One turn sends every row of this set to another row. A few are shown first. Where does it send the rows asked after them?
Gogi: [ -2.2   1.8  -4.9 -29.7  14.3  -6.4  -2.6  30.6  11.9 -17.2   0.7  15.3
   5.0 -24.8  -8.1  -0.3  26.0  -5.5  -6.9  -5.4  14.2  -9.1]
fudo: [  0.6  -3.4  -4.9 -29.6  12.3  -4.3  -4.8  25.9   9.4 -15.1  -4.3  12.1
   1.6 -24.3 -11.9  -0.4  24.5  -6.5  -4.1  -6.6  14.1 -12.7]
mugos: [  1.1  16.9  -3.7 -12.4  -6.1  -9.6  -2.7 -10.6 -12.4 -26.0   6.9  16.7
 -11.2   3.2  21.2  21.9  -1.0 -13.6   8.0 -10.4  31.2   1.6]
Diz: [  1.1   5.5  11.0 -10.8   5.8 -14.0  -5.9   6.1 -17.9   1.9   6.7  -5.8
  11.8 -28.2   3.7  24.6  28.1  14.2   8.2   6.7  -3.9  -5.8]
Kos: [-24.0   4.1  13.9 -16.4   5.7  -6.3  22.4  13.1  -5.3  -9.6  15.4  -6.2
  -8.3   1.9  12.9  20.1  29.1  -8.2   2.5  -1.0  18.6 -12.5]
Gufo: [-16.3  22.3   5.1   0.1  15.5 -15.1  -0.8   8.1   1.0  -3.9  -1.6 -24.4
  -5.4 -19.3  -1.1  -0.5   1.2  10.8  26.0  -1.2  28.5  -3.7]
mivog: [ -8.0 -20.3  17.1 -18.9  21.7 -12.8  -9.1  29.7  -6.4  -8.3  18.1   8.2
  17.3  -7.3  25.3  18.2  20.4  13.7   2.0  -6.6  27.1   1.0]
Kofo: [  3.1  16.5   0.1  -9.9 -10.1  -9.8   2.6 -10.1 -13.4 -26.4   6.3  21.4
  -9.3   2.1  18.6  14.2  -3.4  -6.3   7.5  -8.8  26.5   0.8]
muda: [ 13.3   6.7   2.6  -1.9  47.1  -7.6 -16.0  11.7 -10.4  -2.0  10.1  11.5
 -10.1 -17.7  11.7  31.1  18.5   7.4   6.5 -20.2   1.6   2.9]
gubap: [ -1.6   0.3  -3.3  -9.1  35.1 -19.8  -5.3   5.9 -10.2  -1.3  29.8  18.9
   4.8 -12.5  22.8  -4.2  -5.2  10.6 -15.6  13.2  36.9  -2.6]
gota: [  1.1   7.4  -8.5  -6.3  34.1 -24.5  -7.4   6.3 -11.5  -0.9  28.4  22.0
   2.1 -12.2  20.4   0.8  -4.7  10.1 -17.6  13.8  36.8  -9.0]
bipu: [ -4.1   9.3  -5.0  -8.2  11.7  -5.9  -4.2  12.9 -24.8 -10.4  22.9  -2.1
   1.1  -2.4  10.3  47.1   5.3   7.9 -18.1   0.7  25.2   5.4]
pefo: [ 13.1   8.5   2.7  -2.5  50.5  -2.3 -16.7  15.1  -6.8  -0.5  10.0  14.1
  -8.8 -15.2  15.2  35.0  16.2   2.3   9.9 -16.5  10.2   6.2]
Vubu: [ -2.0   3.7  -6.6  -8.0  33.2 -19.1  -6.3   7.8 -13.1   2.5  29.5  23.5
  -0.1 -13.6  20.2   0.9  -7.6   9.2 -18.7  12.8  34.2  -8.7]
sesos: [ -3.9  -2.7  -5.8 -26.5  14.2  -3.8   0.9  27.0  14.9 -17.9   0.8  12.6
   5.8 -17.2  -9.8   0.2  25.8  -7.2  -5.7  -5.5  11.4 -14.3]
golef: [  1.1  15.3  -1.8 -11.2  -5.6 -11.0   0.1 -10.3 -11.8 -19.7   6.4  23.4
 -11.2  -0.2  22.5  18.5  -3.8  -8.9  13.6 -11.5  32.2   1.4]
medeb: [  1.9  10.3  -5.3 -12.1  -5.8  -8.2   3.9  -9.1 -13.8 -28.1   6.0  18.3
 -14.0   2.0  18.9  15.8  -1.1 -10.4  14.9 -10.1  29.2  -3.5]
ramul: [ 12.0   4.9   2.3   1.1  49.7   0.1 -16.4  17.0  -6.2  -1.2  12.3  12.1
  -9.2 -17.8  13.0  29.9  16.7   2.3   8.0 -21.8   9.8   0.7]
zedoz: [-19.6  24.4   4.7   4.7  14.9 -13.3  -1.7  14.4  -5.4  -4.2   2.3 -21.1
  -6.1 -18.5  -2.3  -5.7   4.8   8.9  25.3  -5.4  23.2  -2.7]
let: [-22.5  23.1   4.1   1.9  10.2 -13.3  -3.0  11.2   2.1  -0.8   1.6 -18.4
 -10.7 -14.9  -2.2  -1.7   3.7   8.8  25.9   0.4  30.2  -3.4]
dusel: [-17.4  22.0  11.6  -0.2  13.4 -15.1  -2.4  14.2   2.2  -6.1   2.9 -21.4
  -9.0 -17.1  -1.3  -1.0   2.9   9.4  28.4  -5.3  27.3   3.7]
Lubok: [ -3.9  -0.9  -6.6 -27.4  11.1  -3.2  -5.7  25.0  11.9 -16.7  -2.3  13.6
   2.8 -22.7 -15.2   3.5  24.2  -3.8  -1.3  -4.9  13.5 -15.3]
Kaz: [  1.3  15.2  -4.0 -14.5  -3.5  -9.1   2.1 -10.9  -9.1 -25.2   7.9  22.4
 -13.4   1.8  23.3  18.1  -3.2  -6.3  15.5  -9.6  31.3   0.7]
detu: [ -5.0   1.4  -5.5  -2.6  36.8 -17.8  -1.7   4.7 -12.8  -0.5  24.8  17.9
  -1.1  -9.1  25.5  -1.5  -5.5  12.1 -16.3  13.7  34.4  -9.4]
vomo: [  0.4   3.5  -7.1  -7.1  35.6 -24.2  -5.9   6.1 -11.6  -0.5  24.8  17.8
   0.4  -7.6  18.0  -0.4  -5.6   9.2 -13.6  19.3  39.1  -8.2]
dapa: [ -5.7  -1.1  -7.9 -28.3  16.0  -5.4  -5.6  28.3  13.5 -15.7   4.0   8.7
   5.2 -23.0 -13.4   4.8  22.7 -10.4  -5.6  -0.3  13.0  -9.8]
Rumif: [ 10.8   1.7  -0.7  -3.7  50.9  -7.7 -16.4  10.5  -8.3  -3.4   5.5  14.0
  -6.8 -18.0  14.3  35.6  17.5   1.8   8.7 -19.6   8.2  -1.6]
kot: [  8.3   3.9   4.3  -3.4  51.0  -3.0 -18.0  16.1  -8.0  -1.2  11.3  13.8
 -10.8 -17.7  11.0  29.8  16.4   6.5   8.8 -23.4   7.5  -3.4]
zut: [-21.4  24.8   2.8   0.6  13.6 -12.3  -3.0   9.7  -2.3  -1.4   0.8 -19.3
  -7.4 -12.2  -4.9  -5.0   3.3   8.1  25.3  -0.4  25.6  -2.1]
lezus: [ -8.0   3.5  16.4 -16.3  16.6 -27.1  18.4  -5.6 -17.5  -7.8   7.4   1.0
  17.4 -17.2   7.1  26.3   1.3  13.2  11.6  -0.8  42.3  -5.9]

muda turns into Gufo
Kos turns into bipu
Where do these go?
dusel turns into detu
zut turns into gota
golef turns into kot
vomo turns into Gogi

One turn sends every row of this set to another row. A few are shown first. Where does it send the rows asked after them?
nover: [ 10.4 -24.2   3.3   3.7  -6.1  -7.5   9.5  12.5  -4.2  -4.3  -4.3 -13.0]
zozop: [ -8.7 -13.9  34.1  15.9 -34.7   6.0  15.8  15.2  31.3 -12.8 -10.6   6.8]
Nilak: [ -2.4   4.6  28.8   4.8 -38.2   5.5  10.2  13.0   2.3  -7.7  18.1  -2.8]
diraz: [  1.3   2.1  29.8  14.0 -12.7  13.5  13.1  -0.4  20.4 -10.8 -31.2 -20.8]
ropi: [-22.3 -14.3  11.7  -2.7 -11.0   4.1  -0.2  29.1  -8.9   0.8 -12.0 -13.6]
rit: [ -8.4 -11.8  30.3  26.1 -25.1  15.9  15.4  -0.6  26.0 -10.1  -9.8   6.8]
bur: [-14.8   7.9  44.8   2.5 -11.2   8.7   4.6  12.6   3.2 -36.1 -12.1  -2.1]
lesup: [ -0.2  -8.5  34.5   2.3   7.8   2.9  -1.7  14.5  -6.3 -22.5   1.8  11.9]
rivit: [  2.0  -2.2  28.2   0.8 -34.2   4.9   3.2  14.8  28.1 -10.2  13.9   4.7]
dibo: [ 15.3  -2.2  30.4 -12.0 -26.8   1.0  12.1  22.7  28.0 -16.9   0.2  -5.3]
ved: [-10.7   5.5  -8.0  16.6  -9.7  19.7   3.5   9.8  11.5 -17.0  -7.2 -13.1]
robi: [-28.2 -12.9  19.5   6.5 -19.8  22.4  24.9  20.0  -2.2 -12.3 -18.2  -3.1]
gom: [ -5.5  -0.9  13.6  13.6 -28.0  17.7  -1.1   1.7  24.8  -1.8  10.3   4.4]
tafu: [ -4.0 -25.0  21.2   3.0   7.5   5.2   9.1  25.7  -1.9 -24.3   0.2   6.3]
petu: [  0.9  -0.3  33.2   3.5 -22.3   2.9  12.2  14.2  26.2 -15.4 -32.7 -20.5]
modun: [-14.4   3.5   7.6  18.0 -28.2  16.2   2.2   6.7   6.9 -10.1  13.9 -13.2]
zedi: [ 20.2   0.3  19.1 -12.2 -11.8   9.0  17.8  19.2  23.5 -13.3 -18.9 -15.7]
siz: [  4.2   7.8  -2.2   1.0  -0.4  14.4  13.7  18.6  13.7 -23.5 -23.9  -3.4]
suzu: [ -1.6   2.1   2.7  14.0 -13.5  26.5   3.1  -2.1  20.5   1.7  -8.2  -5.4]
rud: [  3.8  -3.7  14.0   2.8 -13.5 -17.2 -15.6   7.4   2.5  -6.7  -3.6   8.8]
banu: [-35.1   1.6  26.2   3.9 -28.1  15.2   9.9  18.5   0.0  -9.8 -20.5   0.5]
nibe: [-27.5  11.6  37.9   1.1 -23.7   8.3  -0.3  14.7   2.0 -22.0 -17.1   2.0]
Visom: [ 14.9 -20.3  12.3   3.3  -2.9 -14.1   2.3  12.8   2.3 -19.1   1.0 -10.0]
Mok: [ -8.1   3.5  36.4  -0.4  -1.9   0.7 -11.2   9.8 -12.2  -9.0  -3.4   4.6]
Ledo: [ 10.8   2.7   5.4   1.0  -4.9  21.8  12.6   5.2  19.4  -3.9 -21.6 -14.6]
biv: [ 10.7 -10.2  16.0   3.1  -6.0 -18.0  -9.9   9.5   5.8 -20.1   2.0   0.6]
Livig: [-15.9 -15.2  26.6   7.9  -8.1  22.0  30.3  17.0  -1.1 -26.9 -13.8  -6.9]
rafon: [ 15.9   8.5  18.0 -11.8 -10.1   3.9  21.9  25.6   9.7 -21.6 -19.2   7.0]
puz: [ -3.6  -3.4  29.1  25.7 -14.5  19.7  13.8  -7.3  19.5  -8.2 -18.8  -6.8]
gebu: [ -9.6  -6.5  38.2   5.8  -3.9  15.9  19.8  13.3   1.4 -38.1 -10.1  -6.3]
vidan: [ -4.1  -8.6  35.0   4.3 -32.3  -0.7  14.4  22.3  32.2 -16.8 -22.4  -8.1]
kidab: [-18.3   1.0  25.5  -4.2 -10.9   1.6 -11.1  15.8 -13.2   2.4 -10.1  -7.7]
nozu: [ -1.4  -7.4   6.4   2.6 -17.1 -11.5  -7.7   7.7  -2.6   6.4  -8.0   6.5]
getib: [-14.6 -27.7  10.7   0.0  -3.0   5.9   9.7  33.1  -3.5 -13.3  -6.3  -7.1]
Sisap: [  2.8 -17.2   1.0   4.1 -14.0  -6.5   4.7  10.4  -6.8   8.4  -8.8  -5.3]
Por: [ 13.1   6.9  33.3  -9.6 -28.8   0.1  20.1  21.9   4.5 -13.4   2.0   8.2]

Por turns into Nilak
diraz turns into petu
Where do these go?
gebu turns into bur
Mok turns into kidab
Sisap turns into nover
suzu turns into Ledo

